Where one turn sends some rows of the set: a few examples, then the rows asked
Sukos: [ 16   5  57 -18 -18  -7  33  37   6  11  22 -18 -22  39  -5  -3]
tatep: [ 21   2 -20 -19  27 -24 -12  16  26   6  -5  10  22 -20 -20 -52]
Biza: [  1  -6  61 -12 -21 -12  27  29   5  13  16 -16 -25  36  -2   5]
pilop: [ 44  -8 -21 -10  -7 -57   4  10  -1  -3 -22 -14  14 -21  18 -27]
pina: [ 13  16  32  -9 -29 -11  20  26  11  26  50  18 -16  39 -34 -23]
Zose: [ 38 -19 -17 -17  31 -26   9  -2  20   9 -20 -16   3  -2   1 -48]
Tov: [ -2   4  19 -10   1  -9   7  23   0  45   6 -22 -46  47 -19   0]
ker: [-12  19  31  13 -29 -34 -11  22 -10  36  24  -2 -39  16 -10  11]
kibi: [ 18   1 -19 -18  19 -32 -18  21  28   1  -5  13  23 -19 -22 -56]
Rif: [-13  -4  16 -18 -52 -23  11   7  20  18  21   3 -17  50   0  -1]
lizor: [ 21  10  -6 -16  26 -32 -27  39   6   7 -10   3  28 -35 -23 -17]
vore: [  8  25  30 -21 -34 -20  17  27  14  18  45  11  -7  46 -36 -22]
fil: [ 14  -3  49 -16 -21   3  28  42   5  16  23  -8 -22  39  -4  10]
guvog: [ -9  -1  16 -12 -10 -19   7  14   1  46   8 -15 -38  53 -29   2]
Suv: [ 48   5   5 -23   7 -40  -1  39  -4  -7 -13  -9  36 -30  -7  -7]
Lenit: [ 52   1  17 -21   3 -45   2  39  -5 -15  -8  -9  37 -25  -5  -4]
Pizo: [ -9   7   7 -10 -57 -27   3   6  18  20  27   7 -21  42   7  -5]
detak: [ 18   2 -19 -20  26 -28 -20  13  29   7   0  13  24 -11 -30 -50]
Basup: [  5  17  38 -16 -27 -25  18  22   7  27  39   7 -11  47 -47 -19]
bora: [ 46 -14 -15  -9  -8 -54   3   0   2  -2 -19 -15  16 -18  24 -18]
Peb: [ 38 -15 -16 -13  29 -31   9   9  16   5 -22 -16   2 -11  -2 -54]
vodat: [-14  13  44  12 -34 -39  -4  18  -7  29  30   3 -29  16 -16   6]
meli: [ 50   2   5 -26   2 -46   4  44  -5 -14 -15  -9  36 -24  -8 -15]
dil: [  7   0  14  -4  -7  -9  13  19  -6  51  15 -12 -45  45 -22   0]
suda: [ 39 -11 -21 -13  27 -29   9   0  13   9 -21 -15   7 -15   3 -49]
taf: [-10  12  33  13 -30 -22 -11  26  -5  38  30  10 -36  12  -8  11]
Ligim: [  1   3   2 -12 -57 -20   8  11  11  26  28  12 -19  45   3   5]
fal: [ 22   9   3 -11  29 -39 -32  41   1   9  -9   3  23 -32 -31 -10]
Bufig: [ 19   5  -3 -15  25 -39 -28  46   2   5 -18   0  19 -34 -24 -15]
gef: [ 49  -6 -17 -13  -4 -49   7   9  -2  -1 -18 -14  22 -25  18 -22]

kibi turns into meli
Suv turns into suda
Now these:
Sukos turns into Tov
bora turns into detak
fil turns into dil
vodat turns into Rif

Where one turn sends some rows of the set: a few examples, then the rows asked
bam: [-16 -24  53  -1  60 -60   3 -13 -33  43 -44  22  22 -24]
nozu: [-23   7 -20 -23  21  -6  -5 -11  16  50 -47  35  18 -43]
lok: [ -3 -34  32 -43   8 -60   4 -26   3  13 -68  21 -12  -4]
pup: [ 12 -38   1   1  56 -41 -24 -50   1  43 -32  17  21 -29]
Mek: [-45  -8   0 -39  15 -62  30 -48  15  27  -7   1  12 -14]
Topa: [ -3 -38  18 -12  30 -37  14 -19  38   8 -62  33  30 -22]
dos: [ 29  -7  11   0  35 -11  44 -35 -11  24 -21  21  11 -38]
Fufef: [-16  11  -7 -23  22 -30  38 -28 -67  57 -34  -1  12 -29]
Lomig: [ -4  -5 -43 -41  12 -33   8 -28   8  15 -36 -24   4  -9]
rire: [-12 -15  57  -6  60 -57   8 -14 -32  50 -43  27  25 -20]
tozin: [ 35 -15  19 -11  34 -34  43 -29 -24  65 -67  21   7 -26]
rori: [ 12  17 -18 -34  24 -68   0   5 -22  54 -41  13  15   5]
Vop: [-22   1 -13  -6  53 -19  22 -11 -40  30  -7 -13  37 -35]
suraz: [-49 -25   2  21   8 -45  47 -35  -5  43 -61  30  15 -31]
zus: [ 31 -14  13 -62  44 -60  11  -3 -12  29 -32   1   9 -19]
Vis: [-44 -42  16 -26  29 -63  25 -29   7  26 -67  -3   1 -62]
Gipuz: [-15  12 -10 -29  20 -33  30 -28 -65  62 -30   1   5 -29]
Migi: [-11 -40  18 -21  23 -35  14 -20  40   9 -61  37  24 -25]
Bevip: [-30 -29   7   1  34 -69  24 -29 -44  19 -76  -5  50 -17]
mamet: [ -4 -10 -46 -34   8 -31   7 -27   9  16 -43 -19   3 -17]
naf: [  0 -21 -11 -59  43 -15  37 -58  -1  17 -34  -2  10 -16]
Zitu: [-20   6   3   5  60 -80  22 -30  -8  29 -35 -29  26 -25]
zuko: [-18 -20  -1 -50  11 -17  -2   7 -27  40 -69  43  12 -25]
ropel: [-13 -17  -5  16  38 -16 -32 -18 -25  22 -31  11   5  -7]
rem: [-28 -12  31  12   8 -49   7  18 -35  29 -49  26  17 -33]
Sor: [-39  20  15 -11  25 -27  46 -31 -17  37 -48 -19  34  10]
virub: [-43 -29   8 -34  24 -68 -11 -33   5  48 -56 -20  13   7]
vaz: [-25   0   3 -52  16 -42  57 -47  -6  45 -59   8  48 -37]

rori turns into tozin
Lomig turns into Fufef
zuko turns into zus
Now these:
Zitu turns into suraz
Sor turns into Bevip
Vop turns into rem
mamet turns into Gipuz

